Each row is where one point has got to under a steady rotation. How many steps took it there?
The counts run from 0 to 159.
-.16,-.22,.11,-.18,.27,.03,-.15,.09,-.26,-.18,.08,.33,.39,-.01,.07,-.02,-.13,-.08,-.12,-.19,-.37,-.09,-.20,.00,-.06,.24,.05,-.34,-.09,.03,-.18,.05,.22,-.30,-.05,.17,.02,-.09
123
.03,-.33,.02,-.28,.16,-.02,.10,.35,-.18,.13,-.04,-.08,.28,.04,-.30,.26,.15,.13,.04,-.10,.18,-.05,.03,.15,.08,.20,.20,-.28,-.17,.15,-.29,.02,.00,-.15,-.19,.20,.30,.35
142
-.10,-.13,.48,-.02,.05,.24,.12,-.07,-.03,-.22,-.20,.11,.45,-.09,-.16,.29,.14,-.21,-.08,-.13,-.19,-.05,-.02,-.06,-.04,.38,-.04,-.27,-.23,.03,.07,-.26,.25,-.15,-.09,.15,-.07,.02
130
-.25,-.24,.08,.10,.06,-.06,-.41,.22,-.12,-.01,-.06,.21,.15,.00,-.15,-.21,.25,.06,-.01,-.21,-.01,-.16,-.03,-.17,-.01,.19,-.06,-.36,-.34,.02,-.33,-.22,.09,-.15,-.03,.22,.41,-.05
50
-.03,-.12,.34,.13,.33,-.10,-.27,.18,.11,-.03,.15,.11,.38,.13,-.29,.26,.16,-.14,.03,-.08,-.11,-.07,.07,-.39,-.02,.31,-.15,-.12,-.25,-.03,-.10,-.20,-.08,-.16,.13,.15,.01,.06
65
.15,.00,-.04,-.32,-.04,-.03,.21,.17,-.07,-.02,.01,.16,.27,-.09,-.38,.34,.13,-.05,-.10,.01,-.28,-.03,.02,.14,.20,.31,.05,-.11,-.21,.15,-.12,.12,.28,-.06,-.12,.19,-.10,.46
159
-.29,-.16,.12,-.30,-.07,-.06,-.22,-.08,-.14,.02,.19,.18,-.02,-.05,-.13,.11,-.05,-.05,-.36,-.17,-.30,.01,.15,.17,-.10,.29,.00,-.25,.01,.07,-.26,-.12,.44,-.08,-.05,.03,-.06,-.17
25
.18,.02,.10,-.05,.27,.00,-.18,.21,-.15,-.11,.19,-.05,.31,.14,-.32,.22,-.04,.08,-.19,.03,-.28,.16,.28,.10,-.33,.12,-.13,-.37,-.03,.22,-.26,.07,.17,-.23,.18,.05,-.18,.08
153
-.11,-.08,-.08,-.22,.01,-.32,.12,.34,-.16,-.19,-.32,.28,.31,.21,-.10,.13,-.08,.17,.12,-.06,.14,-.09,.04,.02,-.11,.22,-.29,-.16,-.04,.18,-.36,.04,.15,-.20,-.24,-.07,.02,.21
76
.32,.07,.32,.12,-.03,.04,.07,.12,-.01,.12,.17,.05,.23,-.10,-.49,.32,.21,.08,.00,.09,.00,-.31,-.03,-.04,.11,.28,.07,-.25,-.21,.06,-.28,.08,.28,-.09,-.09,-.11,-.04,.13
6
-.06,.04,-.24,-.12,.16,.02,.05,.02,-.05,.03,-.06,.37,.50,.38,-.08,.22,.10,.06,-.10,-.02,-.25,-.04,.06,-.09,-.01,.11,-.11,-.10,.13,.05,-.22,.19,.02,-.43,-.16,.00,-.19,.22
93
.01,-.04,.45,-.02,.04,.14,-.17,-.07,-.01,.03,-.12,-.03,.21,.22,-.26,.27,.23,-.06,-.10,.01,-.12,.12,.36,.01,-.21,.32,.02,-.27,-.12,.16,-.11,-.36,.22,-.23,.01,.16,.08,.01
146
.19,.09,.15,.32,-.09,-.02,-.14,-.09,.03,.27,.00,.14,.15,-.07,-.06,.17,-.11,.20,-.08,-.01,-.13,-.48,-.18,-.18,.03,.32,-.19,-.31,.11,.30,-.22,-.01,.25,-.18,-.29,.09,-.19,.15
103
-.10,-.29,-.06,.31,.11,.09,-.15,-.08,.05,.37,-.08,.03,.25,.24,-.04,.20,.10,.24,-.02,-.13,-.07,-.27,-.03,-.17,.05,.13,.02,-.35,-.03,.14,-.34,-.03,-.12,-.33,-.34,.15,-.01,.30
110
.32,.16,.14,.10,-.02,.15,-.04,.12,-.08,.19,.02,.32,.28,-.02,-.53,.14,.08,.23,.05,-.02,-.30,-.38,.10,-.12,.18,.31,.09,-.19,-.24,.06,-.24,.10,.07,-.15,-.04,.02,-.05,.18
5
-.20,-.15,.29,-.01,.23,-.07,-.27,.15,-.24,.03,-.31,.17,.38,.00,.16,-.01,.01,-.07,.11,-.12,-.15,-.01,.13,-.12,-.10,.31,.09,-.34,-.30,.08,-.34,-.08,-.08,-.26,-.05,.09,.09,.11
139
-.05,-.13,.53,.16,.19,-.26,-.14,.24,.11,.08,.02,-.09,.18,.10,-.05,.23,-.05,-.04,.02,-.03,.01,-.02,.17,-.27,-.11,.50,-.27,-.21,.00,.18,-.17,-.10,.15,-.19,-.05,-.04,-.10,.04
73
.15,.02,-.13,-.34,.00,-.02,.16,.25,-.16,-.15,-.04,.31,.31,-.01,-.47,.31,.20,-.10,-.02,-.12,.06,-.13,.06,-.02,.07,.18,-.01,-.07,-.13,.07,-.23,.07,.22,-.13,-.20,.19,.03,.34
158
-.05,-.15,.18,.09,.00,-.19,.13,.02,-.15,-.01,.01,-.10,.27,-.06,-.03,.23,-.09,-.10,-.16,.00,.06,-.20,-.21,-.05,-.07,.29,-.08,-.41,.06,.21,-.38,-.01,.44,-.03,-.34,-.22,-.02,.06
105
.12,-.04,.22,.02,-.10,.31,.10,-.03,-.15,-.23,-.14,-.01,.45,-.06,-.44,.32,.08,-.08,-.05,-.14,-.08,-.21,-.06,.00,-.17,.18,-.12,-.23,-.18,.16,.00,-.34,.22,-.07,-.02,.20,-.15,.02
129
-.11,-.07,-.11,-.25,-.29,-.08,.13,.00,.04,-.08,-.18,.25,.18,.40,-.36,.20,.17,.13,.06,-.17,.01,.04,.21,.07,.03,.27,-.19,-.06,.04,.21,-.24,-.32,.22,-.22,-.20,.06,.05,.00
84
.08,-.17,.08,-.18,-.02,.01,-.14,-.01,-.06,.08,-.01,-.08,.16,.02,-.49,.22,-.05,.15,-.08,-.19,-.17,.09,.24,.34,-.07,.21,.08,-.29,-.13,.36,-.17,-.29,.00,.01,.00,.21,.03,.25
144
-.20,-.16,.05,-.18,.02,-.01,-.20,-.07,-.12,.04,.22,.21,.07,.07,-.16,-.07,.09,.17,-.43,-.04,-.14,.00,.28,.07,-.20,.28,-.09,-.27,.20,-.01,-.19,.08,.41,-.37,-.19,.07,-.02,-.13
26
-.24,-.15,.30,-.02,-.02,.00,-.26,.09,-.07,-.04,-.09,.14,.14,-.20,.12,.03,.06,-.11,-.27,.07,-.32,-.18,.05,-.11,-.09,.49,-.19,-.32,-.08,.05,-.02,-.14,.41,-.13,-.20,.29,-.11,.04
41
.06,-.01,.50,.16,.10,-.13,-.07,.29,.12,.00,.02,-.25,.15,.05,-.19,.15,-.01,.11,-.16,.20,-.11,.06,.18,-.18,-.06,.51,-.29,-.28,-.09,.24,-.10,.03,.23,-.25,-.04,.01,-.08,.08
72
-.22,-.17,.25,.09,-.06,-.06,-.28,.21,-.21,-.13,-.04,.21,.07,-.22,.06,-.21,-.03,.11,-.18,.04,-.10,-.17,.00,-.17,-.14,.39,-.30,-.31,-.06,.01,-.13,.06,.41,-.26,-.25,.25,.02,-.02
42
.13,-.17,.18,.03,.03,-.03,-.17,.13,-.13,-.04,-.08,-.12,.25,-.16,-.19,.21,-.38,.12,-.07,-.16,.00,-.07,.14,.11,-.37,.18,-.17,-.39,-.02,.37,-.13,-.21,-.01,.02,-.23,.09,-.19,.25
136
-.12,-.16,.02,-.08,.14,.10,-.11,-.11,-.09,.22,.24,.17,.11,.22,-.11,.10,.17,.20,-.37,.06,.04,-.03,.28,.03,-.19,.30,-.07,-.18,.22,-.02,-.14,.20,.27,-.50,-.32,.06,-.01,.00
27
.04,-.27,.14,-.22,.31,-.16,-.14,.03,-.03,-.03,.30,.09,.31,-.02,-.25,.36,-.21,-.04,-.08,-.23,-.04,-.05,.12,-.09,-.16,.24,-.01,-.13,-.04,.07,-.31,-.09,.08,-.04,.15,-.25,.00,-.01
0
-.18,-.36,-.07,-.18,.12,-.03,.05,.29,-.05,.09,.22,.04,.06,.09,-.25,.15,.22,.12,-.10,-.01,.25,-.09,.01,.00,.18,.24,-.02,-.21,-.15,.03,-.11,-.29,.14,-.12,-.26,.34,.44,.23
52
.00,-.19,-.09,.08,.07,.08,-.08,.01,.05,.17,.27,.06,.09,-.18,-.48,.27,.07,.15,-.25,-.19,.00,-.37,-.01,-.12,-.01,.35,-.19,-.14,.00,.10,-.01,-.08,.00,.00,-.34,.32,-.11,.41
37
-.15,-.38,-.01,-.03,.22,-.12,-.02,.32,-.11,.08,.06,-.04,.08,-.10,.09,.13,-.04,.21,-.20,.08,.26,-.12,-.04,-.07,-.06,.33,-.17,-.27,.07,.06,-.16,.12,.10,-.12,-.46,.25,.10,.32
44
-.06,-.14,.17,-.04,.15,-.06,-.36,.25,-.26,.00,-.15,.29,.24,-.08,-.07,-.11,.02,-.01,.08,-.18,.03,-.13,.06,-.08,-.07,.27,.12,-.31,-.28,.12,-.44,.04,.01,-.29,-.13,.24,.19,.07
140
.01,-.13,-.04,-.04,.31,.10,-.24,-.10,-.09,.27,.38,.15,.15,.22,-.02,.24,.02,.17,-.28,-.03,.12,-.16,.24,-.07,-.19,.38,-.06,-.18,.25,-.03,-.13,.09,.09,-.24,-.30,.13,-.11,.21
28
-.04,.03,.12,-.12,-.23,-.02,.08,-.08,-.13,.15,.06,-.02,.09,.10,-.31,.32,.23,-.07,-.23,-.09,-.02,-.21,.03,.11,-.03,.24,.08,-.36,-.20,.03,-.28,-.36,.43,.13,-.11,-.04,.09,.05
23
-.04,.03,.13,.05,.02,-.01,-.12,-.03,-.07,.34,-.17,.32,.20,.04,.04,.20,-.16,.24,-.10,.02,-.08,-.21,.31,-.05,-.11,.42,-.15,-.21,.08,.12,-.23,.13,.03,-.23,-.28,-.04,-.29,.27
12
-.43,-.34,-.02,-.14,-.06,-.19,-.16,.01,-.23,.06,-.02,.08,.24,-.18,-.28,-.07,-.16,-.02,-.17,-.31,-.25,.09,.15,.00,-.20,.18,.00,-.36,-.15,.08,-.47,.13,.15,-.10,-.02,-.16,-.01,.09
17
-.01,.03,.11,.11,-.07,.07,-.04,-.05,.15,.35,-.12,.21,.17,.14,-.02,.27,.09,.16,-.12,.03,-.11,-.28,.00,-.09,.14,.49,-.10,-.19,.17,.13,-.16,-.03,.11,-.32,-.42,.13,-.27,.24
102
.14,.05,.28,.05,.06,-.22,-.03,.11,.03,.16,.36,-.12,.09,.24,-.19,.14,.10,.11,-.14,.07,-.10,-.11,-.03,.02,-.03,.32,-.06,-.39,.16,.16,-.29,-.03,.56,-.22,.01,-.16,.03,-.14
88
.14,-.06,.06,-.20,.16,-.12,-.21,.43,-.23,-.26,.22,.28,.14,.27,.00,.05,.00,.09,-.07,-.04,.30,-.28,-.01,-.05,-.15,.22,-.22,-.24,.01,.04,-.21,-.12,.28,-.22,-.18,.17,.27,-.11
59
.12,-.01,-.16,-.05,.21,.03,-.28,-.02,-.18,.23,.30,.18,.14,.18,-.04,.34,-.02,.17,-.19,-.17,.00,-.37,.10,-.05,-.24,.20,-.19,-.29,.16,.04,-.25,.06,.01,.01,-.26,.04,-.21,.20
29
.04,-.05,-.04,.21,-.12,.06,-.09,-.07,-.13,.14,-.03,-.03,.28,.13,-.27,.22,.11,.11,-.08,-.28,.04,-.34,-.20,-.05,-.02,.00,.04,-.54,-.15,.27,-.40,-.36,.23,.02,-.17,.01,.07,.11
112
-.06,-.01,.41,-.01,.25,-.10,-.38,.13,-.07,-.02,.04,.18,.14,.37,.07,.19,.06,-.02,-.12,.11,-.15,-.09,.15,-.23,-.14,.30,-.24,-.23,-.05,.08,.00,-.35,.19,-.15,-.01,.28,.10,-.10
57
.01,-.25,.08,-.28,.22,-.08,-.01,.11,-.15,-.19,.15,.29,.34,-.05,-.46,.18,-.24,-.03,-.11,-.25,-.07,.01,.19,-.10,-.28,.13,-.19,-.13,-.01,.02,-.33,.00,.07,-.25,.16,-.24,-.14,.02
1
-.27,-.04,-.02,-.12,.06,.04,-.20,.05,-.21,-.12,.09,.28,.31,-.09,-.13,.02,.10,-.16,-.28,-.25,-.46,-.15,-.10,-.12,-.08,.22,-.01,-.36,-.28,-.10,-.21,.13,.23,-.10,.00,.09,-.11,.00
33
.11,.00,.17,.07,.37,-.01,-.20,.03,-.15,-.09,.10,-.01,.40,.19,-.28,.28,.15,-.13,-.08,.05,-.11,.15,.21,-.12,-.33,.25,-.13,-.26,-.13,.07,-.24,.10,.14,-.32,.16,-.06,-.11,.10
154
-.05,-.08,.21,.16,.11,-.25,-.10,.17,.05,.23,.07,-.29,.30,.10,-.41,.13,.23,.06,-.03,.04,-.10,.06,.04,-.07,-.02,.20,-.01,-.36,-.20,.17,-.36,.02,.07,-.22,.06,-.16,.13,.07
80
.08,-.21,-.11,.24,-.05,.04,-.19,-.12,-.02,.38,-.04,-.02,.24,.14,-.18,.21,.00,.19,.04,-.25,-.06,-.41,-.10,-.09,.06,.13,.02,-.37,-.05,.29,-.34,-.30,-.05,-.10,-.24,.16,.06,.28
111
